Each pair is two rows. How far apart are they, by a hidden measure? 0 means very close, and 20 very far. Two or three weighted sums of its numbers give each row a place; it is the straight-line distance between the places.
[ 28  90  58  29 -12 -73 -56  41 -34  -1]
[ 95  31   4 -38  42  11  34 -34  46 -14] -> 14
[-20  26  59   9 -11 -50 -65  66 -50  24]
[-31  44 -78  67  -6  15   1 -57  11  -3] -> 15
[-43 -23  29 -21   0   5 -27  28  42 -16]
[-38  16  72  17 -11 -81 -63  70 -57   4] -> 6
[-10 -56 -21 -49  47  56 -16  18  41 -23]
[  8   7  14 -52   6  57  51   2  -8  11] -> 11
[-34  34  44 -11  -8 -87 -37  63 -29 -10]
[ 54  51 -34  17 -18  -4  16 -43 -53  12] -> 6
[ 23  75 -12  14  30  20  15 -37 -14  -1]
[-26 -55  17 -54  -8  63   3   6  59   0] -> 7
[ 52  60 -23  17   7   3  14 -31 -18 -25]
[ -5   0  33   1  -9 -52 -48  85 -17 -14] -> 4
[ 20 -10  25 -46  36  32  45 -17  31 -12]
[-16 -39 -12 -50  13  32  67  -3  59  11] -> 5
[ 59  44 -22  23   0 -15  34 -11 -18 -26]
[-31  35  56  -2  -3 -71 -56  61 -18   5] -> 8
[  0   8 -68  48 -12   9  16 -40  16  29]
[-21 -34  17 -39  -7  29 -32  34  26 -23] -> 6
[ -7 -87  -7 -68   0  33   9  -7  46   9]
[ 83  52 -16   4  16  23  32 -16 -47  -4] -> 15
[-50 -34  25 -59 -23  29 -13  13  34   2]
[-31  25  76  16 -39 -79 -18  52 -72  34] -> 4
[-18  16 -56  85 -19  -6  56 -48 -13   9]
[-16 -32  30 -17 -20 -23 -38  35 -16 -44] -> 3
[-34 -72   4 -51   4  42   9   0  39  -4]
[  9  16  61  11 -25 -79 -65  50 -40 -21] -> 8
[ -68   32   42   21  -36 -118  -39   46  -44   11]
[-95  29  53  14  22 -76 -32  82 -15 -27] -> 9
[-24 -62  27 -42 -20  37 -38   7  16 -23]
[ 85  36  14 -28  33  76  48 -37  22 -10] -> 9
[ -6 -33  38 -19  -4 -32 -40  32 -23 -24]
[  4   8 -64  47   1   4  11 -45 -10  -6] -> 6
[-13 -39 -22 -43  -4  51  19   9  25 -12]
[-56  -4 -44  59   6  23  40 -57  28  63] -> 2
[-18  22  60  15  -2 -68 -91  69 -49  19]
[ 83  92 -12   6  17  -9  36 -20 -21   4] -> 8
[-19 -66  17 -47  59  61  -5  10  49 -24]
[-45 -58  13 -36  -4  14 -23   2  15  -9] -> 6
[ 29  55 -30  18   5 -12  52 -14 -56   6]
[ 12  32 -73  37  -7   4  -3  -5 -98  28] -> 7
[ 83  47 -19  -2  11   1  23 -23 -23  -1]
[-90 -76  20 -45 -15  63  -8  10  29  -1] -> 9
[-11  23  44 -18 -22 -45 -60  62 -36 -12]
[ 74  35  11 -23   8  16  44 -21  -4  10] -> 2
[-22 -47  29 -24  51   5 -36  28  -5 -28]
[-74 -14  90  18 -17 -77 -46  71  81   8] -> 12
[-27 -44 -64  71 -39  54  27 -51  12  29]
[  4 -73  31 -38 -11  -1 -62  50 -18 -27] -> 7
[-12 -68   8 -55  16  42  21  16  50  19]
[  4  -5  41 -21  18 -39 -22  44 -20  -6] -> 4
[ 17  -8  10 -53  11  50   6   1  48   3]
[  1  13 -38  40 -19  -5  42 -19 -10  -3] -> 8
[ 19 -10   1 -28  34  50  33 -14  22   6]
[ 70  61 -49  31  87  -3  12 -22  -4 -14] -> 14
[-18  15 110  15 -16 -61 -58  69 -58  10]
[ -1  43  51   6 -24 -67 -42  46 -62   9] -> 7
[ 70  94 -12   4  29  -3  22 -29 -14   0]
[-44  -7 -73  69 -24  31  13 -58  38  14] -> 1
[ -1  -5 -78  61   0  10  30 -55 -70   7]
[ 15 -36  23 -29  34  -7  20  42  -2 -10] -> 2
[ 40 -38  17 -35  20  37  38   3  19  26]
[ 24  50 -41  34 -42 -17   1 -28  -8 -21] -> 13
[ -5   2  60  11 -33 -83 -56  29 -27 -10]
[ -12  -37   45   16  -10  -69  -40   76 -127  -15] -> 10
[ 11  48 -42  34   3   3   6 -44 -26  20]
[ 58  38  13 -28  34  -6  36 -36  36  15] -> 4
[-31 -11 -55  69 -18  11   5 -56  -3  32]
[ 46  40   8 -10   8   0  30 -28 -17   1] -> 1
[-33 -37  21 -66 -14 -10 -48  55 -17 -34]
[-13 -12  35 -23 -25  -4 -32  51 -17 -17] -> 10
[-50  17 -53  72 -26  35  30 -69 -21  73]
[-37 -33 -66  76   4  15  19 -67  38  33] -> 14
[-34 -53   0 -53 -19  40 -17  22  30  -3]
[-40  -3 -54  96 -18  57  37 -77  10  55] -> 9
[-37 -54  20 -33   4  77   3   7  41  18]
[-16  27  56  18 -16 -58 -52  58 -41   7] -> 5
[-12 -53  14 -46  10  37 -25   0  32 -19]
[-32 -56  15 -39  -6  30  -2  27  22  22] -> 6
[ 45 108 -41  40 -14   0   6 -40 -31 -53]
[ 35  27 -58  49   2 -23   5 -26 -29   2] -> 15
[-15  17  55  13 -15 -83 -53  39 -37 127]
[-10 -45  14 -60  11  64  21  -8  42   0] -> 13
[-28  33  49  21 -17 -81 -59  53 -41   7]
[ 56  54 -40  24  72 -10   4 -39 -24 -15] -> 12
[ 59  95 -26  15  16  10  19 -24 -18   1]
[   6   -1   57    8  -59 -105  -45   59  -41  -10] -> 11
[-21 -20  11 -22  -7   5 -29  32   6 -14]
[  7  -9  56  -4   5 -45 -36  60 -47 -38] -> 3
[-16   2  49 -24  -2 -55 -36  62 -33 -23]
[-15 -20   3 -58   0  47  20 -11  49 -14] -> 3
[-28 -10 -34  93   4   6  38 -59  33  81]
[  1 -15  33 -17   0 -47 -35  44   7 -26] -> 8
[-35  -5  47   4 -42 -57 -60  83 -32  10]
[ 10  57 -39  62  -4 -24  24 -26 -25 -10] -> 12
[ 87  62  20  21   7 -24  12 -24  -7 -16]
[  3   4  33 -23   7 -38 -87  49 -26 -34] -> 6
[-32  27  60   0 -39 -78 -48  67 -33 -13]
[-20 -64  13 -47  20  56  12   9  48  -6] -> 4
[ 58  45   5   3  20  -8  51  -8   7 -16]
[ 93  74 -14  35  59  20  30  -9 -12 -19] -> 8
[ 65  55  -4 -11  15  -4  52 -26  12  27]
[ -7  47 -43  43 -11   6  19 -42 -30   1] -> 3
[ 16  21 -55  42 -31  14  34 -39 -13 -49]
[ 75  58 -14  10  20 -24  38 -20 -22  -8] -> 5
[-10  28 -56  47 -23  -9  17 -36  -9   7]
[ 15  33 -74  18 -10  -9  19  -7   3  -2] -> 4
[ 55  59 -28  26  14  -4  41 -31  -9   2]
[-19 -10 -67  62  29   9  20 -44 -12  31] -> 8
[-23 -69  28 -59 -18   3 -22  31   6 -47]
[ 30  34 -67  45  28 -31 -13 -39 -80  -1] -> 5
[ -9  21 -65  59  -9  -2  -3 -43 -50  -2]
[-52 -42  35  -3 -14 -32 -79  32   9 -36] -> 3
[ 35  53 -44  28  13 -16  18 -35  -4 -12]
[-20 -70   4 -56  33  68  13  -8  56   6] -> 11
[ 53  64  10 -21  29  11  41 -24 -42   4]
[-10 -34  13 -54  10  51  25 -41  32 -10] -> 3
[ 55  75   2  11  23   3  48 -25  41  -5]
[ 59  55  -8  16  19  -6  19 -60 -25  -6] -> 9
[-25 -59   3 -39 -34   1 -15  30  31 -20]
[ 20  59 -40  31  25  -6  26 -29 -32 -12] -> 6
[ 65  52   1   2  21   8  32 -32 -17  10]
[-41 -61  12 -43 -19  42  -6  29   1   4] -> 8
[-27 -60  12 -49  -8  46  -8  -2  51  11]
[ 33  56 -36  19 -12  -6  25 -41 -10  13] -> 7
[-18 -11  15  -4  13 -34 -65  54 -30 -41]
[-45 -57  19 -41  -5  14 -24  30  34 -12] -> 5
[  3 -16  66  17 -33 -62 -34  49 -32  50]
[-16 -38  12 -11   5 -26 -46  45 -27 -26] -> 13
[ -18  -54    8  -57 -109   47    9    5   51   19]
[-37 -48  24 -47 -58  36 -16   9  41  -4] -> 5
[-31 -70  20 -44 -11  35  36  18  17 -14]
[-62  -2 -67  55 -27  19   4 -38 -12  24] -> 5
[-26 -21 -85  60 -39  12  18 -48  -9   2]
[-37 -17  47  20 -28 -76 -69  78 -41  32] -> 10
[-55 -61   8 -46   5  46   4   4  61  15]
[-13  39 -57  47 -22  21  21 -42 -30  -7] -> 7
[ 10 -14  15 -58   5 -18  47 -13  50  24]
[ -4  37 -70  55 -21  -8  -4 -22 -13   6] -> 13
[-12 -24  27 -17  22  18 -24  41  -7 -25]
[-36 -14 -42  72 -33   4  25 -35   4  53] -> 4
[-35 -11 -50  61  -2  11  12 -52  13  48]
[  74 -127    8  -28   12   32   46  -12   26  -23] -> 11
[ 28  39 -53  50  30  13  22 -40 -44 -20]
[-11   2 -45  69  -6 -23  12 -42 -17  -2] -> 4
[ 73  54 -27   7  25  -9  45 -40 -21 -10]
[ 17  -5  56 -14  -7 -74 -45  63 -24 -33] -> 2
[-21 -66  16 -60  16  48   8  -8  57  16]
[-24  -9  29 -13 -12 -14 -52  48   1 -54] -> 13
[ -6 -10 -52  56  -2  13  -2 -42  -7  16]
[ 64  48 -40  32 -17 -20  27 -39 -30  -4] -> 3
[ 49   7  -3 -29  30  56  30  -1  28 -10]
[-48   8  51  23 -32 -67 -55  20 -37  36] -> 9
[ 60  70 -21  19  30   9  30 -27  -4  -3]
[-13  20  57  18 -57 -78 -48  38 -61 -17] -> 8
[-14  11  35  18  11 -52 -50  50 -28 -29]
[-20  -6 -57  98  15  13  21 -38 -23  30] -> 3
[-37   4  58  -2  -5 -52 -70  60 -21 -20]
[ 31  38 -46  31  -3   3  25 -51   5 -27] -> 9
[-27  14 -86  67 -22  19  25 -51   9  17]
[ -6 -45  -3 -30 -10  73  34  -8  19  24] -> 12
[-38   6  59   1 -37 -73 -37  74 -24  -1]
[ 50  60  -8 -15  -6 -11  39 -25  -9 -12] -> 6
[ 73  61 -10  15  24  10  28  -9  -6   0]
[-27 -34  15 -20 -11  -4 -18  53   4 -14] -> 8
[  9 -15 -78  44 -28  11  36 -47   0  14]
[ -3  20 -72  58 -20  10  23 -48 -44   5] -> 3
[-28 -35  19 -34  -9 -39 -13  42  27 -38]
[  4 -16   8 -78   7  36  29  -7  28  17] -> 12
